In the rows, 128 means zero.
One hidden turn or mirror swaps the rows below in pairs. Which row is each named row swapped with?
The rows were stretched afterwards, more along some directions than others.
salez: [138 138 130 131 167 153 125 122 113  93 113 128 147 135 123 110 112 130
 116 100 152 144 114 136 123 125 141 108 150 158 123 134]
rezim: [127 164 131 127 143 140 132 148  71 134 124 149 101  67  96 127  96 116
 128 122 179 159 100 189 152 126 151 149 187 120 125 143]
gufib: [137 146 126 130 150 124 111 127 106 114 129 156 118 100 109 147 102 100
 133 127 140 142 121 137 116 127 163 127 167 122 132 146]
Sas: [117 147 148 121 115 123 171 143  76 151 141 176 128 128 111 165  99 152
 129 132 130 143 120 157 148 166  79 119 119 112 153 132]
Zokub: [132 155 120 149 126 123 131 149 122 168 144 140 119  60 120 125 105 134
 122 108 141 155 105 184 166 124 146 124 165  77 172 140]
tifi: [144 142 141 158 150 123 121 153 128 143 155 138 157  97 153 111 120 181
 119 122 136 129 133 154 152 110 137 132 144 133 145 132]
rino: [126 160 101 161 129 130 147 142 113 178 155 143 126  64 131 116 116 150
 141 118 146 145 107 173 174 124 150 114 163  79 167 135]
Dukar: [136 141 143 135 149 132 133 140 131 150 147 134 143 102 107 139  87 127
 132 120 154 150 100 165 171 124 117 142 157 107 163 110]
Febub: [120 160 117 118 154 146 142 132  89 120 121 148 142  57  96 132 114 107
 130 127 166 147 111 191 140 129 169 131 193 121 127 151]
kat: [121 148 146 140 126 134 136 139 111 119 140 156 188 101 104 172 103 160
 136 117 133 155 144 145 121 146 131  70 143 101 126 137]
nika: [135 155 157 139 109 106 154 131 100 130 136 193 136 123 111 142  98 124
 130 142 149 132 116 138 159 133 125 157 129 107 143 137]
nafeb: [119 166 108 148 145 134 141 148 112 178 149 150 142  61 124 121 114 138
 125 109 143 159 107 178 158 121 146 105 171  89 164 134]
gezez: [115 159 148 141 139 123 134 150 107 130 133 163 143  67 104 132 120 104
 117 101 143 161 130 165 132 127 147 108 143 106 125 162]
Piz: [121 156 134 153 138 105 144 143 104 132 137 185 133  86 130 135 137 122
 127 100 131 149 150 139 117 134 148 107 119 120 121 169]
riteb: [129 160 104 155 131 116 139 142 111 165 150 159 139  50 128 120 124 138
 132 108 148 147 109 164 156 116 162 106 166  94 143 143]
lakeg: [110 146 152 132 135 123 150 153  91 137 128 156 137 105 128 142  93 183
 129 110 137 139 129 171 171 135 108 118 148 135 124 121]
fiz: [142 128 143 156 142 131 136 142 101 155 157 141 128 101 109 150  97 119
 135 125 144 150 103 166 161 139 112 156 141  95 168 130]
Kurit: [137 161 146 144 131 114 166 128  90 124 132 181  92 122 124 142 105 137
 149 124 134 150 106 153 150 133 143 140 127 104 139 142]
niv: [121 175 146 106 145 150 143 151  89 127 128 142 141  70  92 141 101 153
 118 116 165 155 113 203 159 148 154 128 176 123 107 127]
Pati: [129 153 125 162 141 115 135 153 116 161 149 148 140  46 130 120 128 131
 105 104 154 141 120 174 152 100 151 120 175 105 138 150]
zaru: [101 150 164 121 141 125 160 144  88 130 114 192 162 118 110 168  89 100
 125 127 138 157 133 156 121 154 101 113 147 129 114 131]
dap: [132 146 135 126 128 118 162 138  74 139 133 172 146 100 112 149 122 139
 119 131 145 144 127 160 141 147 133 115 122 132 136 138]
luve: [128 157 162 124 104 121 155 132 105 116 129 190 131 136 112 146  93 141
 131 135 136 136 120 141 157 141 109 152 129 111 147 136]
mufik: [ 93 153 153 131 150 125 164 147  72 149 118 192 174 107 104 160  92 112
 126 124 144 161 129 167 126 150  93 115 150 144 122 139]
kez: [133 160 154 126 113 119 160 129  87 124 134 197 128 136 109 143  99 139
 135 126 145 126 127 140 157 142 129 142 131 113 140 143]
fota: [126 170 116 157 126 131 147 154 113 172 156 149 145  49 126 110 106 147
 126 106 155 147 109 179 177 122 142 115 179  95 170 147]
pifil: [111 140 135 119 163 162 138 126  92  88 102 169 149 139 117 127 111 119
 129 107 161 162 118 138 103 154 125  85 158 148 115 142]
Lavi: [136 148 128 147 122 126 122 138 114 132 145 144  97  98 108 149  96 114
 136 130 144 135 119 147 137 108 142 142 179 104 163 148]
rogi: [136 126 121 162 147 148 116 138 108 126 131 130 137  99 113 137 125 126
 135  99 134 131 120 146 126 142 131 131 134 118 142 144]
tilo: [114 147 139 133 143 128 147 149 105 144 124 152 122 118 145 139  96 183
 140 107 132 142 137 149 164 143  92 111 135 126 162 126]
nuvev: [113 162 153 129 122 138 139 144 106 120 134 174 160  94  98 181  95 158
 143 109 137 156 147 143 131 154 121  90 133 105 115 141]
nuda: [135 150 143 124 125 118 149 121  99  83 104 185 111 129 115 156 109 124
 160 109 113 149 126 141 128 147 150 109 129 115 125 145]
rut: [128 162 116 159 129 124 128 153 125 176 158 139 137  47 132 116 104 156
 123 110 147 150 107 183 179 104 148 124 168  87 156 136]
lipeg: [109 159 147 131 120 139 142 137 101 116 122 191 170 110  93 170 102 144
 147 113 142 155 141 143 121 153 122  83 140 102 115 145]
sol: [132 149 153 137 120 125 171 145  70 140 139 175 149 114 111 161 115 143
 115 129 139 136 128 156 143 143 110 114 136 133 148 146]
digu: [130 154 134 172 144 104 152 139 127 147 153 159 128  98 148 123 116 155
 138 113 148 136 112 142 165 103 141 140 148 107 158 149]
nunub: [119 146 146 135 125 125 178 141  73 154 148 170 134 113 111 175 110 158
 123 138 142 138 127 166 144 157 103 117 127 107 144 136]
dar: [108 156 160 131 119  97 156 148  75 140 126 196 151  93 103 183  80 109
 128 128 146 152 132 165 139 140 117 134 153 117 112 147]
Geb: [121 128 123 147 156 154 120 134 113 129 126 132 147 115 132 106 128 125
 129 100 127 138 129 140 113 152 123 109 128 140 148 141]
dob: [125 153 136 135 152 133 119 136  92 110 131 153 119  99 105 142 104 115
 128 133 155 136 124 148 120 117 165 118 186 127 126 152]
mesum: [110 150 136 101 124 137 133 134 107 124 108 168 156 102 111 149  89 119
 145 116 150 160 101 150 151 155 119 117 159 103 140 133]
dez: [118 148 148 122 113 118 173 133  80 131 140 181 122 119 108 170 112 120
 133 139 140 144 125 152 132 152 113 115 128 112 140 157]
dule: [113 147 153 129 125 122 146 157 103 133 133 150 152 103 123 154  83 171
 141 113 138 152 136 165 169 125 111 116 154 117 129 113]
Sus: [140 158 133 139 113 111 162 128  84 111 129 188 111  99 122 136 114 143
 154 122 140 139 115 154 153 143 155 127 128 110 129 136]
Bidu: [126 150 131 131 133 123 162 141  64 145 134 186 160  97 113 147 125 138
 123 131 133 137 126 160 131 151 132 110 122 133 133 151]
Nof: [130 152 136 132 160 147 107 126 104 107 114 150 185  76  70 152 122 111
 128 109 125 139 138 178 115 155 175 110 145 127 116 136]
pokun: [142 153 140 123 130 121 160 123  88 113 123 179  95 146 115 144  97 134
 153 113 124 153 110 140 140 153 135 136 118 122 132 132]
dezo: [143 138 139 164 148 115 130 147 105 119 141 178 113  97 155 112 124 147
 144 116 139 130 135 143 146 120 146 131 135 125 132 151]
nute: [140 135 130 155 149 120 118 142 135 115 137 155 128 111 151 105 113 157
 137 110 133 134 123 147 144 108 132 132 141 128 140 139]
tam: [124 144 139 148 127 113 155 135  68 139 139 182 151  83 107 163 127 118
 130 142 135 130 131 160 137 148 134 135 120 114 134 156]
zeg: [129 163 122 112 148 138 134 135 101 121 126 135 119  85 112 111 103 118
 125 119 164 146 104 184 150 119 164 133 183 126 136 132]
Bege: [132 149 141 137 163 135 112 121  95 102 108 155 174  92  76 154 123 107
 129 111 136 137 140 161 112 154 174 114 131 134 102 136]
fimo: [131 127 110 163 161 152 120 135 120 153 144 130 151 110 137 116 129 151
 137  94 131 128 125 144 132 143 125 120 125 132 158 137]
zemov: [123 140 138 130 122 116 145 143  89 138 134 155 117 122 132 167  82 180
 153 120 129 138 131 146 170 139 107 126 136 111 135 116]
Posug: [121 141 140 104 127 139 110 138 114 120 104 165 161  97  97 144  96 116
 140 111 138 154 112 159 150 156 126 123 157 104 144 135]
manur: [146 139 125 145 135 125 100 138 103 124 139 138 110  88 106 157 101 140
 140 124 146 123 132 150 136 123 156 129 164 103 140 137]
Muzi: [133 143 155 150 147 110 131 147 119 165 147 130 133  76 106 148  86 114
 122 115 159 148  97 180 171 110 125 153 167  84 163 121]
nad: [130 143 141 146 134 119 146 141 126 157 143 143 134  99 116 147  95 121
 140 124 143 144 101 158 170 130 106 150 152  90 183 135]
memit: [146 137 151 159 149 114 114 139 147 124 146 130 121 107 142 125 101 154
 131 102 138 129 131 145 150 100 129 139 154 119 148 128]
kuv: [113 134 157 144 128 125 146 150 105 126 129 151 131 130 137 146  84 176
 132 111 130 136 139 154 156 139  97 118 146 133 144 121]
gumoz: [128 147 146 144 134 127 130 150 113 137 139 149 149 113 117 124 114 113
 119 110 129 156 136 133 122 127 121 113 139 120 145 148]
Gufi: [113 137 132 122 168 159 134 121 116  88 116 138 156 137 121 123 110 133
 132 105 149 143 129 132 111 135 133  77 158 145 132 138]
Vegu: [138 142 162 148 123 124 129 142 115 119 140 158 165  99  98 188  95 160
 133 101 135 144 151 146 136 145 127  97 132 106 114 133]
Buve: [112 139 142 113 120 139 131 142 117 149 120 162 143 125 117 148  69 119
 145 124 138 156 104 152 149 154  88 126 153  90 163 121]
Mefu: [121 158 157 130 129 146 135 144 116 110 131 161 173 100  97 180 106 155
 141 102 131 160 155 143 126 151 128  67 139 110 127 136]
tob: [112 167 117 125 162 136 139 133  91 126 120 147 131  83 108 140 108 124
 129 117 170 147 105 172 142 125 170 121 186 120 125 150]
sugo: [117 137 146 142 123 113 146 144 100 145 129 151 127 122 135 152  86 174
 143 125 135 136 125 145 172 131  96 122 154 108 152 120]
selo: [114 144 132 145 169 146 135 133 110  99 122 141 145 129 148  94 119 135
 115 103 166 137 129 132 113 111 144  93 162 158 123 141]
babof: [135 140 135 146 143 131 146 129 124 162 149 128 124 108 113 141  86 124
 129 121 151 151  89 163 161 116 106 145 154  87 185 126]
rivi: [112 149 112 133 162 164 135 126 121 104 113 141 155 131 130 110 116 130
 134 104 154 146 122 133 111 135 134  86 164 144 142 148]
dilim: [ 99 142 164 146 140 120 156 149  89 139 125 184 157 123 127 152  82 126
 116 125 147 146 131 156 129 124  89 123 146 142 124 138]
nalut: [110 148 162 135 125 120 157 151  92 127 134 163 138 122 131 156  84 171
 134 114 131 143 134 147 167 137  97 118 153 123 135 123]
lunu: [123 137 148 144 132 133 129 126 118 112 129 157 162 130 108 183  98 138
 143 111 125 153 146 133  99 141 115  79 130 115 125 148]
guz: [121 163 127 122 142 140 130 145  96 125 132 139 115  57  92 133  90 115
 126 123 171 152  97 203 160 125 153 156 189 116 121 136]
robez: [134 164 149 143 110 124 161 127 113 127 141 180 117 115 118 130 106 142
 127 130 150 132 113 151 167 123 127 156 138 102 154 143]
Taga: [143 139 136 151 140 127 133 137 137 126 141 147 119 117 137 126 113 167
 148 107 132 139 131 139 152 114 120 134 141 101 161 144]
sok: [117 164 139 143 129 123 148 146 106 135 143 185 135  92 127 133 119 115
 129 111 135 158 136 137 136 136 127 111 134 100 135 171]
Dem: [113 152 129 139 131 147 129 136 116 122 140 161 183 101 114 162  97 147
 143 115 127 154 142 144 114 155 123  68 138 109 129 135]
Vam: [132 153 143 141 163 122 111 118 102 112 111 158 172  66  84 156 128 101
 127 106 135 142 140 159 114 141 179 118 136 126 116 144]
Tamo: [107 142 126 116 122 140 134 143 111 119 112 180 169 106 115 141  94 113
 152 129 150 155 106 144 137 146 120 108 161 106 144 128]
Denag: [128 134 124 158 146 154 130 132 113 139 134 147 145 105 127 119 121 143
 136  99 133 133 123 159 142 151 122 140 122 134 150 137]
laben: [132 145 147 127 160 140 103 126 103  98 109 143 187  84  68 159 113 121
 132 112 129 135 140 177 127 144 170 112 154 129 117 129]

Nof pairs with luve
laben pairs with robez
nika pairs with Bege
dezo pairs with rezim
tam pairs with lipeg
Denag pairs with Posug
dilim pairs with gezez
mesum pairs with fimo
riteb pairs with zemov
Sas pairs with Dem

One hidden turn or mirror swaps the rows below in pairs. Which row is each named row swapped with?
The rows were stretched afterwards, more along some directions than others.
Desak: [142 129 138  93 186 149 157 128 107 122 130 105 125 147 157 117 133 162
 126]
sug: [126 152 110 115 155 145 126 127 102 133 101 136 125 126 119 135 141 153
 126]
Luf: [123 111 115 103 149 134 128 130 128 149 145  97 116 112 154 129 140 164
 127]
luv: [128 117 106 120 117 104 124 130 142 125 154 109 119 116 133 139 108 138
 125]
Zuv: [113 146 114 113 139 140 144 116 110 136  82 127 144 136 107 164 111 152
 155]
voriv: [130 129 142  90 168 185 119 129 113 129  93 114 142 125 137 110 140 167
 131]
nisim: [145 106 118 115 162 139 164 126 114 145 135 111 140 110 110 161 111 138
 144]
saka: [133 155 106 118 164 190 158 104 102 149 116  99 140 137 124 134 122 152
 129]
mavi: [138 133 148  91 175 133 174 130 111 163 132  95 141 134 115 153 125 144
 128]
Bap: [134 117 167 110 136 104 144 150 129 136 138 112 148 108 106 154 100 139
 120]
Bivib: [141 116 148  80 185 131 135 141 136 139 119  89 116 114 151 108 150 163
 142]
zaro: [130 179 128  94 166 143 145 124  95 146 131 125 133 113  93 143 121 156
 128]
Padin: [120 124  74 112 123 160 118 126 132 129 113  89 101 136 143 126 108 152
 166]
kigu: [132 124 115 107 160 129 150 125 108 163 123 109 130 129 122 162 110 135
 158]
tiza: [123 114 138 127 120 127 126 129 137 156 120 131 143 101 117 140  95 145
 137]
Mota: [114 181 148  84 154 138 125 141 111 112 113 134 139 135 109 147 126 155
 117]
Mosi: [136 158  98 102 168 150 149  78 129 137 137 106 135 139 145 112 139 155
 123]
mesos: [115 144 123  98 152 129  98 148 139 106 101 122 106 138 142 121 135 149
 142]
fozo: [128 132 122 121 135  99 127 129 150 117 126 132 110 130 120 124 119 133
 134]
mifo: [116 148  90 113 138 180 112 112 142 108 120 100 106 139 159 103 137 173
 130]
dil: [130 176 118 105 163 127 151 122  89 128 148 125 139 126 103 159 136 144
 103]
Vin: [132 147 114 132 119 141 132 144 127 116 125 121 107 132 115 134 108 137
 127]
Fugos: [117 113  89 134 117 163 122 117 132 133 122 107 110 130 157 131 125 148
 136]
Lig: [137 111  85 118 139 144 146 114 115 141 129  84 138 136 134 140 116 136
 151]
lat: [111 156 133  88 151 135 130 142 123 114 119 124 118 139 124 152 135 154
 130]
dibed: [119 149 111 127 114 147 130 120 128 152 112 115 125 108 110 159 100 147
 164]
Vazum: [135 135 114  92 175 156 143 102 130 143 137  96 128 131 168 106 150 163
 131]
Tave: [139 122 109 105 151 139 130 112 140 141 135 108 138 108 126 119 136 151
 133]
Kogud: [111 171 149 110 140 136 117 129 116 122  96 138 158 131 101 138 116 151
 118]
Reva: [138 136 140 118 151 169 132 135 120 128 127 113 123 118 144 108 121 159
 126]
led: [128 130 165 112 122 123 122 142 142 151 130 123 138 115 121 145  91 137
 134]
kelek: [120 169 121 110 150 129 125 125 128 104 119 111 116 131 141 114 146 153
 126]
Dafi: [125 160 126 102 172 148 147 100 113 122 116 132 155 145 117 138 124 147
 118]
Sor: [118 135 125 130 114 112 121 138 130 120 112 134 138 108  96 153 108 129
 134]
Mifit: [135 145 156 103 150 129 125 129 151 153 113 124 140 112 111 112  87 140
 156]
lodav: [141 133 103 127 132 151 150 105 128 136 130 101 125 113 121 123 120 141
 148]
pered: [131 127 131 109 123 104 144 142 140 138 130 101 130 123 126 155  95 129
 148]
seg: [123 165 111 128 134 195 139  97 116 130  97 125 143 136 111 125 131 155
 120]
porar: [142 120 128  91 175 197 130 132 119 132 106  83 129 124 147 102 136 165
 142]
pako: [143 154 166  94 158 130 145 134 127 151 130 117 157 107  95 141  94 137
 133]
lala: [128 139 127  86 174 195 125 123 120 122 101 110 132 137 155 102 141 177
 131]
Kabu: [110 171 140  90 166 131 149 130 104 123 116 120 133 143 122 161 152 154
 121]
feka: [117 161 124 113 136 167 101 111 146 118 115 126 117 121 144  86 125 160
 134]
fad: [131 134 120 127 138 151 122 109 130 152 110 131 127 118 118 115 116 145
 133]
meke: [123 134 131 124 120 125 126 128 116 140 145 116 121 112 138 134 125 138
 123]
zomu: [136 115  96 105 150 159 143 112 126 170 114  94 136 110 136 133 120 151
 159]

Desak pairs with zaro
meke pairs with nisim
lat pairs with voriv
pako pairs with Vazum

